A single turn carries every row of the set below to another of its rows. Some are shown first; where does it send the rows asked next?
doki: [ -3   1   0   8  -4   7 -15 -16  -4 -15   7 -11  20  -8   6  11   1  -7
  20  -1  -7  -4   1   9  11  15  10  14  12   6 -15  -1 -10  11   8   9
 -25  -7  -1  25  -5  29  -6  -9  13]
fav: [ -3  -5  -7  14 -11  16  -4 -13   8  -5  15 -13  10 -23  11  15  18 -15
  13   2   3 -10  -6  18  35   4   0   6   5  -3   5  21  -3   0  -5   6
 -16 -14  -9  15  -5  17 -16   1   9]
dut: [ 15   1  -2  11  -1  14  -1 -19  -7  10  -2   5 -17   6  17  17   3 -13
  -6   0   0 -14  20  29   2   1 -20 -11  -4   4  21  24  -9  -6 -18 -13
 -17 -27   2  13 -23   0  -8 -29 -15]
Kuno: [ 12  -1   7  -1  -6   5  -6 -23  -3  -1  -7 -11   8  -3 -11  39  11   4
   3  -9  11   1   3  24   6  17  -3   9   6   2   2  19  -6  -2  10 -24
 -15 -13  -4  12  14  30  -6 -22  20]
gagi: [  1   2   3  14  -3  -4  -7 -24 -13  -9 -33  -7   6   4 -23  12   7   2
  15   0 -12   7  -1  -4   7  19 -11  22   7  15  18   6 -12 -15  -4  -6
 -10 -17  -6  -9  -3  16  -6  -9  11]
Daza: [ 18   5   7   1  -8  10 -10 -25  -4  10 -23  -4  -5  12  -6  32   2  -5
  -2  -3   1   3  15  28  -2  15 -16   6  -2   9  10  21 -22  -6   4 -32
  -6 -26  -2  11   0  16   4 -27  -2]
bege: [  5   7   8  -3 -14  12 -10 -25  -5  -1   0  -6   7   1  13  36   2 -28
   8 -19  21   4  13  19 -12  19   6   9  12   0  -9  16  -9  18  -2 -11
 -17  -5   1  14  11  28  -3 -22  12]
fomi: [-28 -36 -12 -19  -8  29  -5   1 -22 -15  13  23   2  34   8  -6 -17  -4
 -33 -16  36  -4 -39  20  -6   1 -10  20  -2  -9  -3  18 -12  22  -9 -13
   0  12 -19 -15   6 -27   6 -14  -5]
Pone: [-34 -38 -20 -27   4  28  -8   1 -13 -19  25   6  -9  38  13  -4 -26  -3
 -42 -12  16  -2 -20  20   7   8   0  14   7  -5  -1   3 -27  22 -18 -22
   8   4  -6   0   2  -4  -7 -10 -10]
dobap: [-33 -30  -2 -13  -1  22  -7   7 -21 -14  23  15  -4  37  -8 -16 -14  16
 -28 -20  31  -5 -32  18  -2 -13 -15  22   5  -5  -6   2 -11  22 -11   0
  -1  13 -15 -20   5 -10 -11  -8 -10]
tarim: [ -6  13   6  14  -4  -4 -17 -24 -16  -8 -15  -1  10  11  -8   0   4 -12
  26  -2 -12   3   8  -7  -8  12  -7  23  13  10   7  -9 -11   8  -5  16
 -13  -6   1  -9 -15  19 -13  -3   3]
dode: [  2  -5  13  13   3   4 -20 -14   7  -9   1 -19  22  -8  19  18   4  -7
  -3  12 -13   0   2  16  20  11  18  -1   9   7  13   1   2   8 -11  -9
 -14  -4  -1   8  -4  24  -6   0  10]
dun: [-27 -31 -14 -21   5  31 -10  -6  -2 -15  22  18  -5  32  13 -14 -23 -13
 -20 -18  34 -11 -33  26  -1  17  -3   9  -3 -13   4  29 -15  25  -4 -10
  22   1 -21 -12   5 -17  12 -18   3]
selu: [-25 -41 -22 -11   3  28  -1  12 -11 -11  25  -5  -6  19  10 -26 -28   0
 -25  -8  38  -5 -24   4  12   5  -5   8  -3 -10   4  -5 -37  15 -15  -1
   3   3  -8  -6  -2  -7  -1 -15 -13]
siper: [ -6   7   0  25 -11   7  -7 -14 -22 -14  -5  -6  -4  -4   3  10  10  -5
  15   7  -5  -9   5  -5  19   9  -9  14  -3   7  33   4   2  -1 -19  15
  -8  -6  -2 -15 -16  10 -22  -1  10]
lig: [ 17  -1  18  13   4   5  -7 -13   5  15  -6   0  -6   7  28  15   3 -14
  11  -1   7  -3  26  23 -10  14  -6  -2  -8  11  12  31 -12  -8 -13 -29
  12 -15  -3  -5 -14  10   1 -14   0]
nelis: [ 14  -3   2   9   4  20   6 -16 -17   0 -24   5   7  -6   9   4   7 -26
  12  -4  -9  -6  -2  13   1  14 -21  -4  11   6  38  17   0  -2 -16  11
 -22 -22 -25 -12 -10 -12  -3 -15  -2]
rosi: [ 18  -5  22   5  -2  13  -8 -11   3   0   3 -14  14  -6  29  30   5 -13
   5  -2  14   2  13  25   1  20   9  -3   6   3  11  24   1  12  -9 -26
  -1  -2  -9   2   8  20  -4 -12  18]
Vur: [-27 -38 -12 -15  -1  22  -3   4 -11  -8  17  18  10  35  -5 -31  -7   3
 -17 -10  24  -5 -40  20   3 -11 -20  22   7 -10  -8  12 -16  14  -4  -9
   0  11 -21 -14  -3 -27  -5  -3 -14]
metir: [ 12  -7  12  11  27  -6  -4 -15   3  13 -19   8   7  -3  14  -2   6 -13
  16  -4 -12  -5   7  16 -10  14  -7  -1   6  14  13  19  -4 -16 -12  -4
  -4 -24 -18 -16 -19   3   5  -7  -2]
tof: [-33 -23  -1 -18  13  21 -11   1 -11 -25  26   6  -2  39  -6 -24 -22  12
 -20 -18  21  -6 -32  19   3   7  -8  10  18 -11  14   1  -2  36 -11   6
   8  11 -18 -19   9  -3  -7 -12  -1]
tigif: [-32 -28 -14  -8  -7  16  -4   5 -21 -10  16  20 -11  42   3 -16 -14   8
 -24  -6  31   2 -31  14   2  -4 -19  27   2  -9  -5  18 -15  13 -18 -21
   7  15  -7 -14 -11 -30  -3 -12 -12]
Vafi: [-28 -33 -28 -12   5   4  -4  -2  -9   1  23  14 -13  25  11 -16 -15  10
 -25  -6  44   3 -25  10   2  13 -16  12   1 -27   3   8 -21  14 -21 -11
  10  13   3 -11 -16 -19  -7 -16 -12]
nade: [ 14  10  -1   3  -6   6 -13 -24 -13   8  -8   9  -6  17  23  21  -4 -19
  12  -1   3  -3  24  22 -19  19 -12   6  -2   4  -4  21 -21   4   1 -20
  -8 -16   7  18 -22   4   7 -30  -3]
Safuv: [-34 -25 -13 -18   3  31  -9   8  -4 -23  34  -7 -11  38   4 -20 -29  -8
 -21  -6  28  -7 -25  14  16  -3   5  12   5  -6   7   7 -25  26 -13 -18
  12   6  -5  -3   3   0   1 -19  -3]
Fug: [-31 -33 -18 -17  16  15 -11  -9   7 -11  19  13   4  42  -9 -43 -13  -9
 -16  -5  10 -11 -35  19   2  -2 -13   9  13 -14  10   9 -14  19  -7  -7
   8   2 -12 -12 -11 -21  -2 -10 -13]
kot: [ 19  -1   4   3   9   6  -2 -21 -18   4 -35   5   6   6  -8  16   1   1
  13   0 -11  -1   2  15  -5  24 -21   8   4  14  18  18 -15 -15   7 -16
 -11 -26 -16  -2  -8   1   9 -24   7]
rasu: [ 21   6  -5  25  -1  17   9 -20 -19   6 -24  11   8   6   6  -1  -1  -9
   7  -6  -7  -4  -1   7 -16  23 -20   8  11  23  10  19   0  -8   3 -13
 -26 -23 -20  -1  -4   3  10 -19   4]
tomo: [ 20  18  -6  17 -10  19  -6 -23 -11  19  -6   5  -5  16  12  21   0 -11
  -7   5   2  -3  14  25 -12   4 -16   4   3  15   3  16 -10   4  11 -33
 -18 -18   0   8 -10  15   6 -23  -4]
rora: [-21 -42 -21 -31   5  30  -1  -2 -20 -13  15  17   1  36  20  -8 -19 -11
 -27 -11  21  -2 -27  21  -4  23 -13  16   9 -13   4  19 -23  22  -8 -24
  15   8 -20 -13   1 -24  -2  -9  -1]
Nim: [-35 -19 -16 -17  16   6  -5  -4  -7  -7  21  20 -24  45   2 -21 -18  -1
 -14 -14  31  -1 -26  16  -3   8 -14  16  10 -14   8  24 -11  15 -21 -18
  20   6  -6 -21 -12 -18  -1 -22  -6]
Zezon: [  8   4   6   0  -7  15  -2 -24  -3  11  11   0  -6  -9  11  41  18 -17
   0 -17  25 -12  11  32  -1   3 -11  -5   1 -10  15  24   6  11  -5  -2
 -12 -10  -5  -5   5  20 -20 -16  11]
mezo: [  0  21  -6  32 -11   7  -5 -21 -18   3 -19   1   1   6  -6   6   4  -9
  10   2  -7   8  -2  -9   0  11 -11  26  13  23  11   4  -3  -4  -3  -2
 -15 -12  -7 -19  -6  19  -2   1   7]
deda: [ -2  -1  16  13  19 -13 -13 -19  -2  -3 -14  -5  11  -3   3   7   6  -7
   4   0 -15  -1   4   1  -1   7   7   3  12  13  22  -5   6  -3 -20   5
 -14  -8  -3 -22 -11  21 -11   1   6]
zep: [-32 -41 -20 -25  15  19  -4   2  -5  -8  24  13   3  35  -1 -32 -11   2
 -16 -12   7  -5 -29  18   5   2 -17  21  16  -8  -6   4 -27  12  -5  -6
  13   2 -20 -14  -6 -10 -15   7 -13]
getiz: [-35 -40 -12 -31  14  20  -4  -1 -17 -17  28  10  -2  33  -2 -11 -17   6
 -32 -25  19  -9 -25  17  -3   4  -5  16  12  -7  -1  -5 -15  23  -8  -3
   5   8 -15 -19   9   6 -19  -2  -1]
Rir: [-16 -44 -22 -16   4  17  -2  -5   3   1  17  10  11  25   2 -35 -10   0
 -22  -9  34  -1 -29  16  -2   7 -23   3   9 -27   8   0 -23  20 -11  -3
   1   8 -11  -9  -6 -20  -9 -10 -21]
nug: [ 13   1   3   6   7   1   1 -24 -14   1 -26  13  11   9   6  -6   2 -21
  29 -10  -8   2   7   7 -23  28 -19  11  19   8   4  18  -9  -5  -8   0
 -21 -16 -13   3 -16  -6   4 -22   0]
gemo: [-29 -36 -18 -19   4  14   0  -3 -18 -12  17  19 -12  46   6 -23 -13   4
 -17 -14  19  -2 -18   9  -5  17 -22  26   8  -9   4  16 -20  10 -20 -21
  24  10 -10 -21  -8 -18 -18  -2  -7]
rovof: [-33 -34 -14 -17  -3  30  -6  10 -17 -14  25   9  -3  33   2 -13 -21   0
 -34 -10  28  -5 -34  19   9 -16  -4  19   1  -2 -11   5 -24  18 -10 -15
  -7   6 -12  -3   1 -15   3 -14 -14]
Tetim: [-27 -40 -23 -16  -3  22  -7  -3 -10  -5  15  14  -1  14  15  -9 -20  -6
 -28 -17  47   0 -34  10   0  19  -7  10  -7 -22   5   8 -25  23 -10   5
  12   7 -13 -19   3 -15   3  -8  -4]
sinan: [ 10  14  -1  16 -16  13  -1 -28   0   9   1  -1   5   0   3  30  10  -7
  -6 -16  16   6   0  21  -5  12  -4   9  18   8  -6  19   8   9   4 -20
 -24  -8  -4   7  15  34  -6 -13  12]
tefas: [-21 -33  -9 -13   5  21  -5   6 -18  -7  21   6  -4  28   4 -24 -22  20
 -25 -14  37  -2 -20  13  -4   8 -22   6   5 -17  14 -11 -22  30 -13  10
   5  11 -13 -20   1  -6 -12 -12 -15]
Gur: [ -1   1  -1   7  -6   1 -17 -22  -2  -6 -13 -12  16  -7 -15  25  11   5
  10   8 -10   2  -8  14  24  13  -1  18   5   6   3   6 -13  -3  15  -5
 -10 -15  -6   9   1  27  -4  -3  16]
Nedu: [  1   9 -14  26  -9   9  -8 -22  -3   0   4  -2  17  -9   1  11  10  -1
   6   8  -7  -7 -12   7  13  10   2  17   8  13  -9   7   3   0  19  -7
 -25 -10  -4   9  -5  28  -2   1  18]

nug goes to nade
Gur goes to gagi
Now these:
Pone goes to getiz
tof goes to Fug
Zezon goes to fav
Vur goes to tigif
metir goes to lig
Rir goes to Vafi
tomo goes to sinan

A single turn carries every row of the set below to another of its rows. Some are shown first; where does it send the rows asked next?
Lono: [ 30  11  -8  35  -3  -4 -11   1  26 -28  15   5 -11 -32  -9  -4  24 -13
   3   9  -8 -23   9  16  20 -21 -43  48  -2  -5   1 -21  -5  10  -1   0
  18 -12  -5]
Fad: [ 29 -18 -22  35 -34  14 -14   7  21  10   8  -4 -26   4   3  14   8   0
 -11  13   2   7  -2  34   5  13 -12  19   8   1 -27 -22  24  26  -4   6
   0 -20 -19]
Puse: [ 17   0  -3  21   3 -14 -16  12   3  -9   8   3 -20 -27  -1   3 -16  -2
 -10  34 -10  -3 -22  31  17 -22   6  33   3  17  23 -13   1  12  -3   1
  -1   4  -4]
kubos: [  9   3   9  12  -8  -8   3 -29  -6   3   2  18  -1 -10  -1  14  -4   2
 -13  26  21 -12  -2  -2  37  -6   5   1  18  -2 -19   9   0  24   1   4
   6   1 -37]
Fuf: [  2 -15  14  33  -4   6 -23   0  12  -5  -2  19 -22   2  -4  24   4  16
  -9  21   0 -16 -14   5  33 -12  17   3   1   8 -33  -5  -3  13 -10   3
  18  -8  -9]
nif: [  8 -12  12  47 -12   1   2  -2  12  -8  -3  21  -5  20  -9   6  13 -13
   7  30  -4 -10   6   9  12   5   3   2 -14  -1   5  -6  -9  -4  27   2
  -5  16   0]
pafun: [ 24   4 -29   2 -18  27   0  16  38 -16  24 -11 -20  15  10   5 -10  -4
  -9   7   4   1   0   5   2  -9 -22  25  10  12   3   4 -12  28  -4  -6
  -2  -4   5]
pekep: [  6  -7 -13  20   3   1  45   1  -1 -18 -12  16  -3   5  -7  -4   3 -18
   9   6 -19 -22   3   5   3   9 -13   2   3 -16  -6   3  13  33   0   3
   9   8  -3]
Lival: [ 17  -3  -4  32 -42  25   9   8  -7 -22   3   0  -3   6 -58   3  -3  -3
   4  -4  -8   3  -7   3  -6  -8  -3   4   1  10 -10  -2   3  16  -3   7
 -14  18 -12]
Mon: [  1  12 -16  21   0  10  19   9  13  -8  -8  11 -39  -8  -3   3   0  -9
  16  -7 -14 -12  10   6  24 -31 -26  22  24 -28  -5 -23  14 -10 -16 -12
   7 -10  -7]
Zalof: [ 28   8  21  21  -5 -14  16 -16 -13 -27  -5   1  -6 -22 -12  22  15  -1
  -4  -5   4 -13  -5 -23  11  -1 -25   9  -9  -9   2 -12 -11  12 -20  11
  16   3 -12]
meder: [ 14  -9   9  44 -10   6   7   1  16  -2 -11   6 -21 -10   7  10  12   7
   9  18  19  -1  20  13  13 -13 -20  25  33 -15  -5 -26  21  -7   9  -1
  39 -12 -21]
gan: [ 18  -3 -12  -2 -37  39  20  22  13 -11  17  -8 -11  -5 -21  11  13   1
 -10   1 -19 -22  20  12  16  -1  -4   2  27   1 -18   0  22  15  17  15
  12 -14  -7]
kas: [  9  -2 -16   2 -50  34  10   2  18 -15   2  18 -11   0 -30  12   7  -7
   0  15  17  -9  -5   4 -11 -16  -4  19   2  15  -3   4  13  15   6  -6
 -28  17  -5]
par: [  3  18 -10  20 -15   9  12 -11   8  -5  -6  14 -34 -15  -9  23  -1  -1
   5  11  15  -7  13   2  10 -27 -16  43  17 -35 -12 -10  36   4  -9   2
  -4 -27 -12]
luru: [ -1 -26   0  28  -1  -8 -11   2  -2 -12  -8   5  -8  23 -12  13  18  14
   3  20  21 -11  -9   7  17   9  -9  17   7 -15  -1   7 -15   1  11  18
  13 -19  -8]
dab: [  6  -6   3  13  -8   7  14  -4 -20 -18  21  10  -6   5  16 -14  -5  13
 -25  24 -15 -26  11  24  24 -12   0  19  -2  -8  17   4  -1   6 -16   9
   3  -5 -27]
nof: [ 22  -2 -28  20 -36  23  -1   5  26 -10  25  -4 -22   9   4 -12  -2  -5
 -16  13 -16  -3  11  30   8  12 -27  28  24  -8  -3 -14   7  33   8  -7
  11   2 -16]
Romin: [ 20  36  16   9  -7  -6   3 -17  -7 -18  16   6 -20 -12  -7   7   3 -19
  25  -1   7  -4   1  17  11  -9 -28  18 -17 -10  16 -17  22   0 -18  -6
   1  -5 -19]
Pebo: [ 10  -9 -10  33   2  -1   7  13  24 -23   4  18   1   1  -3  17  -9   5
 -22   0   7 -12  -5  13 -14 -12  -9  29   8   1  -2  18 -11  25   7  15
  -7 -10  27]
rus: [ 21  25   6  36 -10   9   4 -13   7 -10 -10  28 -23  -8  -3  19  16   9
   3  -3  14 -21 -24   2  -4 -15   0  -1  12   3  -3 -43   3  -6   5  -7
  17   1  -6]
Kezig: [ 37   5 -27   1 -38  16  -5   9  10  -2 -11  11  -9  -8  -9   6  -1  -9
  15  11   2 -15 -22  19   4 -33 -10   1   6  18  -7 -13 -13  11 -18 -16
 -11   5 -22]
Gen: [ 30  -8  -3   7 -44  -5   0   4   7 -18  26 -27  -1  -6  -4  -8 -12  -9
 -15   9 -13  -1  -3  15  16  -5 -28  12 -10   3  -2   7   9  25 -15 -27
   8   6 -20]
perom: [  7  -6  26  12 -12  14   5  12  -2 -16   6  17 -17   2 -14  22  -8   8
   5   1  -8  -3  24  24   9  -3   5  -1   7 -11 -23  13  28  24  -1  19
  -1 -30   5]
Bazet: [ 24 -22   2  37 -37  -5   0   5  17  -7  13 -24   5  10 -28   8   7  -7
  -1   9  12  14  -5  15  -3   3 -29  17  -7   9 -18  18  17  20  -8 -11
  -1  -8 -12]
vade: [  8   3 -22  17 -50  26  25  12  17 -10   7   3 -17   6 -31  11  14  12
 -13   3 -24 -11  -2  24  -1 -11  -6   8  41   0   5 -15  -3  10   6   4
   3  -6 -11]
nekir: [  6 -25  16  35 -22   9  14 -10   3 -18   9  12  -4  16 -16  -2 -12 -14
   6  17   6 -37  18  27  20 -19  -8 -14  30  -4   7  -3  -6 -10   8   2
   4  -6  -3]
Pof: [ 16  41  19  24 -21  29  15 -28   6  -6   3  35 -16   0 -19  -3   5   8
 -19   8   3 -18  -7  17  -7 -31 -12  17  13 -11   6 -24   2   5  12   1
   3   2  -1]
zil: [ 21   6  39  28 -14   6  16 -18 -13 -24   1 -10  -7  -5 -37   1  11 -14
  -5  13  -1 -15  10   6  -1 -23 -26  22  -2  -7  16 -13  -4  -3 -15  18
   6  -9  -4]
vinu: [ 16   1   7  36  -6   9   4   0  29 -18   9   9 -11 -30  -5  13  30 -11
 -21  -1  -3 -11  13   7  17 -18 -24  45 -24   1 -21 -18  18  14   3  15
  -1 -19   3]
vabek: [ 21  -8   6   5 -14 -10  -3 -16 -12  -2 -16   1 -23  -8 -24  10  -7 -17
  11  44  -4 -33  -9  30  -2  -8  -9  16  -4 -21   0  -7  23  25  -4   6
   9 -27 -14]
bego: [ 26   6   9  30  -1  -7 -17  -9  13 -22  13   6 -21 -11  14  -4   0   9
 -22   1  -1 -12   8 -14  13 -12 -35  33  -1 -19 -27   4   0  12 -14 -19
  -3  -8   1]
Peti: [ 20  -1  19  55   2   4 -15   1   8 -22  10  -9 -23   2  -6 -15   8  -7
  -1  22   4   2  13   0  14 -21 -24  41   1  -1  -9 -14  17  -9  -1 -15
  -9  -6   4]
leg: [ 24  25  11  34 -21   7  -5  -2  13  -3   2  16 -12 -49 -24  21 -15   1
  -6  -2  10 -24   1  21   0 -39  -4  24  -7  -3   2 -19  14  -7   6   7
  22  -8 -11]
feze: [ 50  10 -22  14 -32   8  -4  15   0   7  12   1  -6 -15 -22  13  19  10
  22  23  -3 -10   3  27  28  -2 -11  13  33   0 -15  -2  18  18   1  16
  15 -13 -29]
Lomil: [ 40  12 -13   8 -50   9 -12  -1 -18 -25   3  -6  -5 -11 -32   8 -19   2
   1   5  -5 -10 -18   1  -1 -17  -3   4   0   2 -11 -11  -8  27 -14  -3
   1   1 -30]
lizim: [ 30 -10 -16  24 -24  12 -18  14  25   8  25   4 -32  -5  -5  16   0   4
   5  23  10  11  -9  27   9  -1 -10  23  -1  20   3  -1  20  12 -24   5
 -23   0  -8]
dor: [ 19  -7  13  13 -27   1  -8 -13  17 -16   1  43   3 -15 -15  15   8  -2
  -7  32  18  -2  -3  28  10 -30  -5  22  -1  11 -12  -5  20  28  25   4
 -19 -13  -9]
sipid: [ 14  20   1   9   6  -3  -5  13  -7 -27  11   4 -15  -7  -8  -2  -8   1
  33  21 -10  -7  14  20  19  -1  -6  15  41   0   2   3   5  27  -2  -6
  29  -7 -27]
Vadub: [  3  25  18  11   2  11  15 -12  10 -19   7  -2 -12   7 -15  14  10 -22
  13 -26  16  -8   4   5  -9  -7 -33  11 -12 -12  -7  -6   8   5 -12   1
   2 -22  -5]
ralo: [ 31  14 -25  14 -50   5  10   5   3   1  -2   7 -14  -9 -13  33  14  21
  -9  17  -7   3 -16  18  10 -10  10  12  28   1  -5 -23   8  21  -1   8
   2 -16 -30]
lod: [ 22  12   8  19  -9   1 -13 -21   7  -4   7  12  -2  -2  10   3  -8   0
 -22  33  -6 -47   0  13  -6  -9   3  13  -6  -2 -10   9 -21  17  -6  -6
   7  -8 -34]
Tedip: [ 29 -19  -8  21 -33  10   0   5  -1   3  12 -22  -7 -13 -49   6  10  -6
   1  15   9 -24  -1  18  -8   8  -9  13 -11  -7  -1  20  31  16  -7  12
  10  -9  -4]
zelav: [ 14   5   1  42 -19  20   4  -9   9 -37  23  26  -4  19  -5  -8  -7  10
   1  40  -3 -27  17  17  22 -28   1  28  21  -7   6   7  -9  20   0  -1
  15   6  -3]
gana: [ 15  31  -1  36  -5  16  20   6  24  -8  -3  20   2 -30 -26  10  -3  -5
   0 -20   6  -4   3   5   4 -32 -14  20   1  -3  -2 -11  -5   3  21   4
  26  13   0]
gador: [ 12   1  18  15 -18  18  18  -7  16   5   2  20 -23 -18  13   0  -2  17
 -27   3  -6  -7  30  16  20 -20 -28  23  21 -30 -11 -10  16   8   0   1
  28  -8 -18]
tuzi: [ 44   1 -26   6 -19   7  18  14  -9  -2   5 -27   5  -9 -16  -9   3 -14
  -2   5 -12  -9  -3   8  20  -4 -11   1 -14  -5   3   6   4  32  -5  -3
  24   4 -10]
tiv: [ 10 -10  -5  15  -1   3   5  10  25 -32   3  25   3 -16   3  -9   5 -11
   4   3  -9 -31  -7  25   3 -27 -17   0  22  29 -10 -14 -10  15   6 -18
   6   4 -17]

lod goes to luru
gador goes to rus
Now these:
Vadub goes to Lono
ralo goes to Lival
vabek goes to Pebo
feze goes to kas

